Each path is a new rotation, seen through one point. The rows after it are directions, each followed by how far the rotation turns it, in degrees each step (0 if it stays put).
Each turn is a multiple of 5 degrees from 10 to 175, or 0.
Each row of a path follows its step; steps can be skipped.
Rotation 1:
step 2: [ -1.9   3.3  -3.0 -18.4 -38.0 -12.0  21.3  25.9  22.9  -1.8  -6.4   2.2
   3.0  28.5 -21.0   9.6 -18.7  11.3 -16.7   4.8  -4.3  13.1 -10.3  34.3
   3.5 -16.0 -29.9 -21.1 -12.3   2.6  -3.5  -8.8 -29.0  14.3 -49.2   2.5
   4.3   5.1   4.8   5.9   3.1 -13.8  17.8 -14.0  -7.5  -4.8 -18.9  17.4
  16.9  14.8  -1.9]
step 4: [ -1.3 -27.2  -7.8   6.1  -5.6  14.1  -7.5 -28.1  -7.6  28.1  50.8   5.5
  -3.5  41.6  -5.6   1.1  -3.1  -0.6  -0.2  24.2  21.4  16.9   0.2 -14.8
 -20.6   9.2 -24.7 -18.2 -27.1   6.7  17.4   5.4 -13.2  16.8  -4.5  21.0
   7.6 -10.7 -20.8 -32.3   1.8   0.4   6.6  12.6   1.5  10.7   3.5   5.9
   4.2 -14.6  14.0]
step 8: [ 19.7 -20.0 -29.5  -3.6 -30.7  -3.4   4.1  -1.9  13.2  17.3  33.9  26.4
   2.4  16.4  -2.6 -10.4 -25.3  13.7  13.6  -6.1 -10.5 -11.6 -28.9   8.0
 -12.8   0.3 -29.3  18.7 -25.7 -25.5  -2.2  -1.8 -27.7  -8.3 -19.7  -3.3
  20.9   2.3  -2.5  11.4  -0.1  -6.8 -15.8 -12.0  11.5  24.0   0.3  34.8
  13.0   6.8   5.2]
step 9: [  3.7 -24.0  -8.7   5.4   5.3 -12.2  16.8   4.9  23.0   8.8  16.6  12.4
   2.1  30.0   0.5   3.0  10.1  11.8   2.3  22.2 -25.4   2.7 -12.3  27.5
  44.8  -6.5 -37.2 -18.2  -9.0  -9.6 -32.6  -1.5  -1.9   3.2  -1.0  29.5
   3.0  -1.3 -21.2   4.1  -4.4  -8.2   1.8   1.1  26.7 -17.5   9.4  11.3
  19.7  -8.8 -28.2]
step 10: [-17.9  10.7 -16.8   7.1   3.0  18.6 -14.7 -15.4  18.0   1.2   6.8 -17.2
   2.4  38.2 -15.6  14.7  18.3  -5.9  17.8  14.5   1.4  20.1   5.4   1.3
  19.1  21.7 -20.6 -14.0 -20.8 -21.0  25.3  15.4 -10.1   9.7  12.5   9.7
  -9.4 -26.9 -25.2  14.5 -10.7 -21.1  20.7  17.7  30.0 -15.2 -20.9   6.9
  23.0  10.8  23.8]
step 14: [ -9.8 -31.0  -0.9 -22.4 -30.5  -3.6 -18.7  -8.9   7.3  10.9  15.5   2.5
 -11.8  22.0 -30.3  13.1  -3.6  -1.7 -14.3  18.8  -1.0   3.8 -34.6   4.4
  -9.7  33.5 -12.4 -16.5  -6.7  -5.8   8.6  11.8 -12.1  -9.8 -10.5   2.0
  22.2  -4.8 -13.2 -14.4  -7.4  14.9 -18.4  34.5   4.4  16.7 -22.3   4.9
  43.8  -3.6   8.1]
step 18: [ 19.5  -5.4 -12.8 -19.5 -29.8 -20.1   7.3  -2.6   2.5   0.7  31.9  30.9
   7.4   6.9 -23.6   7.9 -12.2  45.0   0.0 -11.1  -7.4  -2.2 -22.5  41.7
  23.3  15.2 -26.7 -20.5  15.7  -8.1  -3.7   5.0 -21.6   1.0  -7.7   4.1
  -0.1  -1.4 -22.9  -8.0  13.4 -19.8  -6.8 -14.4  17.0 -14.1  -6.4  13.5
   7.2  -8.5  -8.4]
step 22: [  3.1 -20.9  14.5 -13.9  10.5   6.6  -3.0 -11.5  13.0  -2.0  23.8  -5.8
   5.3  20.4 -17.7   5.0 -15.7   7.0  13.9  10.6  10.7   6.3  19.2  49.0
  26.2  19.3 -46.7  12.2 -35.1  -9.5   0.6  -0.6   0.6  26.3   2.5  -9.8
   9.8  17.0 -10.6 -34.6   7.7  -7.8  12.1   5.1   0.5 -10.7   8.0  -6.4
 -21.1  -1.2  16.9]
step 26: [ -3.8 -18.8 -32.8   3.4  27.3   6.0 -17.0 -16.7 -16.5  23.3   7.5  -6.8
  10.9  36.9   4.4  -4.6  -7.0 -10.4  -1.2 -30.3  20.7  13.4  -5.7  34.2
  -2.0  14.5 -31.4  19.1 -36.9 -21.1   4.3   2.3 -12.4   9.6  -9.0  13.3
  11.4 -18.9 -13.3  26.2 -19.1  -1.1  -1.0  16.8  15.3  -6.7 -11.2   3.5
  18.5   8.9   3.9]
step 27: [ 12.6 -25.4 -26.2   8.3 -14.4 -16.6   8.4 -23.4  23.3  14.8  14.4  11.5
  -1.8  15.4 -15.4  -8.8  -2.1  44.3   1.8 -11.3 -11.2   4.0  -5.9  14.9
  18.7   1.9   6.2 -12.7  -6.7 -29.8   5.8  17.3  -7.7  21.6 -52.4  20.1
 -18.4   1.4 -13.2  -2.5 -14.3 -20.2  -3.6  26.2   3.7   8.7 -11.7  11.8
   5.9  -3.8   0.7]
Directions:
[  1.8   6.1   2.2  -8.1  -0.8  -4.9   7.2  -5.7  -0.6  -1.7  -1.2  -2.1
  -2.6  -1.4   1.2   5.7 -12.4   3.1   8.0  -4.6  -3.1  -3.8  -7.2   2.3
   0.5  -2.0  -2.8   4.2   4.1  -0.2  -3.0  -4.8  -3.4   4.9  -4.4   0.0
  -4.6   5.6   4.7  -6.3   6.3  -4.3  -1.1   3.8  -3.2   4.6  -9.4   2.6
 -10.5   6.5   0.6]	70
[  4.1   3.8  -1.4  -1.7  -3.8   0.3   0.1  -3.2  -1.1  -6.1   7.5  -1.8
  -0.5 -11.0   2.8  -8.5   5.4   1.6  -3.6  -4.9   5.4  -1.5  -1.7  10.8
   7.4   7.3  -5.2  -5.7   4.1  -1.9  -4.2  -0.4  11.2  -0.4   3.4   0.1
   4.2  -3.3   4.4   1.8  -0.3   5.5  -1.1   9.0   1.8   3.5  -2.6   0.3
  -0.6   2.8   9.3]	10
[-3.4 -2.9  8.0 -1.5  1.7 -0.2  6.5 -4.0 -9.4 -1.3  1.2 -9.9 -4.1  0.3
 -5.3  4.6  0.6  2.3  6.7  2.9  2.9  3.5  5.8  0.2  6.6 -1.7 -4.6  0.7
  2.2 -3.6  1.9 -8.9  3.7  1.4 11.7 -0.6  0.7 -3.0 -6.7  4.1 -2.9 -3.7
  6.4  1.0  2.9  3.0 11.8 -1.0 -5.5  2.5 -5.4]	115
[ -6.0   3.7  -4.1  -4.1  -1.0   2.1  -9.1  -0.7   2.9  -9.4  -1.7   2.0
 -11.0   6.9   6.9   0.1  -5.5  -0.8   4.9   2.6   6.4   7.4   5.8  -5.3
  -2.6   1.0  -6.0  -5.0  -6.9  -1.8  -2.3  -3.8  -0.2  -1.3   1.3  -9.3
  -3.2   1.5   4.1   0.8   5.1   1.0   2.1   1.9  -1.3   0.1   3.8   2.9
  -2.7  -8.4   9.7]	120
[-1.2 -0.4 10.2 -2.3 -0.1  7.8 -4.5 -6.2 -3.9  1.6 -3.7  1.8  6.6 -0.7
 -9.6 -3.6  1.9 -6.6 -1.1  7.8 -3.6  7.2 -0.7  2.5 -3.3 -7.3 -2.2 -5.9
  0.0  7.2  3.6  3.3  0.9  6.7 -0.2 -3.4  6.4  6.5  4.5 -8.4  6.1  5.5
  0.7  4.8 -6.7  3.0  4.2  0.2 -0.1  4.6  3.6]	40
[  5.8  -4.3   2.7   9.8  -3.1  -7.7  -2.9   5.1  -3.3   2.0   2.0   2.5
  -2.6  -4.1  -4.9  -4.5   5.9   2.6   9.1  -0.9   7.7  -4.9   0.3  -1.3
   0.6  -2.2  -1.5  -6.6  -6.8   1.2   4.8   3.3   3.9   5.9  -1.5   3.8
  -6.7  10.2  -0.5  -2.0   4.5  -5.0   1.8 -10.1   4.4   7.9  -1.6   1.9
  -4.3  -3.0   4.4]	155
